The rows below fall into families. The same turns and mirrors carry the whole set onto itself and the rows of a family onto each other. For each named row, which other rows are in its family? Write them in the order they are listed.
These 32 rows form 4 families of 8 rows each.
dazol: [ 13  -6   4 -20  -6 -24   2  27  -2  -3  16   7 -12  35   6   5  19  11
  36  10  25 -35 -27   4  25 -11   5  14]
Zif: [ 21 -18  24 -16 -10 -32   3 -11  21 -10  -5  38 -11   7  -3   8 -12   1
  21   7  34   1   3   5  12  13  24  10]
naz: [  7 -14  13 -15   0  19  -7 -26  10   1 -20  38   6   5  15  15   4 -17
  -1  21   7  12  15 -23 -23   0  10 -19]
fuvug: [ 18   0   2 -33  13   6 -22  25  18  -3 -17  52   3   5   0  22  19   4
  30  14  14  -9 -19 -26  14   2  -7   8]
teki: [ 36  -6 -10 -16 -15  -9  -9  19  25 -12   9  11 -11  13  27  -8  11  21
  13  15  15   2  15 -17   0 -12   4 -23]
feru: [ 25   3  -3  -5  -6  12 -11   6  33 -19   6  21  -9   2  28   9  18  19
   5  15  24  -6  21 -22   1 -21  10 -14]
Roru: [ 17  -4   4 -37  -2  13 -22  12  33   0 -24  54   0  19   0  23  11   3
  24  12  14   7 -10 -15  22   4   1   3]
rilis: [  1 -20  16  -3 -19 -11  18 -24 -10   1  13  -8  -9  36  21  -2   5 -10
   6  17  17 -13   7   8 -11 -13  23 -13]
levur: [ 18  -2  -4 -39   3  16 -22  13  26  -5 -20  47  -2  20   1  34  13   3
  26   3   8  -5 -18 -16  19 -10   3  12]
ganes: [ 16 -20   6 -30  -2 -11   5  29   2   9  33   9  -7  27  15   8  19   7
  30  14  27 -32 -28   3  11  -9  14  21]
rilud: [ -4 -12  29 -33   7 -18   5 -11 -10  -1  -6  29  14  32 -12  26   7 -25
  35  16  10 -18 -32   5   2   3  11  11]
Vik: [ 23  -8 -11  -3 -13  14  -9  12  17   0   2  15 -20   8  33  -6  17  19
   0  15  22  -5  20 -23   1 -15   4 -17]
kesul: [-16 -13  27 -19  10   4   4 -17 -18  10 -13  33   5  28  -6  28  13 -28
  22  15  16 -24 -27  -1   2   0  12  17]
dagar: [ -2  -2  -6 -20   4  27  -8  13 -14   8   1   6   4  34  24  13  35  -7
  14  24  -2 -24 -15 -23 -10 -24  -8 -15]
sog: [ -7  -5 -11 -26   4  28  -8   5  -7  10  -3  18   3  41   6  20  31  -9
  19  21  -6 -30 -10 -29 -10 -18  -6 -12]
fivo: [-12 -15  30 -40  15  -6   4 -13 -25   3  -5  26  13  33  -8  28   5 -23
  30  15   6 -14 -16   0   1   2  13   6]
kep: [ 32  -5 -12   4 -20   1  -9  14  33  -5   1  18 -19   8  29  -7  19  16
   5  16  25  -8   3 -18   2 -13   2 -12]
bekog: [ 25  -8  -1 -14  -5 -17   1  33   7   8  18  15 -13  34  15  18  20   9
  36  15  22 -32 -22  -5  25 -15   1  16]
Nifi: [ 27 -15  29  -9 -10 -33   3  -3  15 -12  -1  26  -9  -1  15   0  -8   3
  17  11  37   7  -2  11  14   7  22   6]
Bevob: [  0  -7  24 -20   0  16 -16 -21 -12  -7 -24  34  19   2  14   6  -1 -15
   8  16   7   2   1 -27 -17  -1   2 -21]
Lod: [  2 -14  13   2  -3 -18  19 -11 -24  -3  20 -10  -7  21  21  -3  13 -10
  12  19  17 -30  -2  -3 -19 -16  15  -8]
lik: [ -5 -22  20 -29   1 -17   7  -5 -25  16 -11  23   2  38  -7  11   6 -26
  31  16   7 -16 -33   4   2   9   6   8]
Fozi: [ -2 -12 -14 -38  -5  15 -11  16  -7  -2  -3  13   5  36  10  17  35   7
  14  20 -13 -30 -15 -26  -2 -17   1 -17]
lel: [ 21  -7  32   2   0 -19   7 -15  15   0  -1  31 -12   4  11   4 -11 -14
  22  11  44   8   4   8   5   6  15  11]
mifi: [ 12   2  29 -21  -6 -28  11  -6  26 -12  -1  34  -2  -1   8  16  -3  -4
  23  -3  40  -2   1  17  10   5  18   3]
zudil: [ 15 -12  11 -50   0  16 -12  19  17  -6 -17  59  -7  17   5  24  10   2
  31  12  21  -1  -8 -14  13   4   9  18]
lor: [ 20 -12  -7 -16  -5 -21  11  23  20   6  20  10 -26  38   7  14  24   9
  28  16  24 -25 -13   9  20 -10  14  16]
boba: [  1 -18  22   4  -9 -21  18 -12 -18   3  17  -3  -5  21  21 -14  11 -10
  10  28  23 -18   5  -2 -16  -1  13 -18]
lak: [ -5 -12  19 -22   0  12  -6 -32   1 -10 -22  29   6   6   6   3   4 -16
   0  16   9   9   9 -13 -23   3  15 -22]
nubav: [  7 -21 -11 -14   1  23 -15   8 -17  10  -3  10  -6  41  13   5  27  -3
  13  34  -8 -20 -13 -35  -7 -17  -2  -9]
beg: [  3   0  11  -6  -3   5  -9 -26   6 -11 -37  34   0  13   6  12   5 -14
   5  18   4   9  15 -21  -9  -2   2 -26]
vili: [  4  -8   7  15  -6 -20   8 -18  -8   4  13 -15   0  23  17  -3  13  -8
   4  19  10 -21  -4  -4 -10 -16   6 -23]

Same family as naz: dazol, Zif, levur, dagar, fivo, kep, boba
Same family as zudil: feru, Bevob, lik, Fozi, lel, lor, vili

The rows below fall into families. The same turns and mirrors carry the whole set onto itself and the rows of a family onto each other. For each named row, which other rows are in its family? Write them in the order they are listed.
These 32 rows form 4 families of 8 rows each.
Faru: [ 25  -7  -5  -4 -17 -14   4  26   9  -7  29]
vevif: [  7  -8 -34  22  -6 -23  23  17  41  -5  42]
buvu: [ 10 -46 -14   5  -3 -21  -6  14  34 -18  18]
Razul: [-14 -39   4  -8  19 -11   8  21  -9   1  26]
Riru: [  2 -33 -16 -15  16 -12  35  27  35  16  32]
paz: [-10  10 -11   8   9  -3  32  40  13   0  39]
Vuzut: [ -6 -32 -18 -16  13 -14  26  33  36  21  28]
gesa: [-12  -4  -6  26   7 -21  -5  17   6 -29  33]
vusol: [-14 -28  12 -12  15  -5   5  32  -4  -6  29]
seka: [-16   9 -11  -1   9  -6  28  21   4   9  44]
Tofa: [  7 -46  -4   3   8 -22  -7  14  31 -21  19]
teb: [  0 -29 -16 -12  12 -10  32  36  42  10  20]
zuser: [-27 -28 -10  15  34 -11  20  29  35 -14  29]
sakud: [  5   0 -28  23  -4 -17  23  16  42 -14  31]
sav: [ 20  -7 -10 -15 -17 -13   9  27  11   0  34]
vimav: [-12 -37   3 -16  19  -7   0  32  -1  -3  25]
fis: [ -7  -7  -9  19   3 -14  -9  12  -2 -28  36]
Tino: [  4 -50 -21  12   4 -21  -7  12  31  -7  18]
Sesiv: [-12 -34  -1 -11  24  -9  -4  19  -7   2  31]
duz: [  1  -7 -31  22 -10 -18  25  15  43   1  31]
Vope: [-13   3 -14   9  10  -1  33  27   1   5  46]
Zozup: [ 25 -16 -14  -9 -13 -17   7  23   3   5  36]
nuvid: [-17   9 -11   2  18  -4  30  33   6   0  38]
muzeg: [ 11  -8 -27  23   2 -21  19  22  48 -14  29]
gof: [ -9 -14 -14  29  -2 -22  -5  11  -3 -20  36]
Tiz: [ 10 -31  -9 -15  10  -4  29  38  38   8  24]
Mano: [ 20 -18 -14 -11 -20 -10   1  19  11   6  40]
von: [-33 -31 -16  23  27 -18  24  16  29 -10  32]
Tov: [-27 -30 -15  22  33 -12  15  20  30 -17  22]
kege: [  6 -50 -16   6   4 -33  -2  11  31  -9  21]
lazo: [-31 -23 -18  23  33 -17  20  15  25  -3  23]
suko: [ -5  -9 -14  28   0 -13  -4   0   1 -18  35]

Same family as Faru: paz, gesa, vusol, Tofa, zuser, muzeg, Tiz
Same family as von: vevif, Razul, Riru, Vope, Zozup, gof, kege
Same family as sav: buvu, teb, sakud, vimav, fis, nuvid, Tov

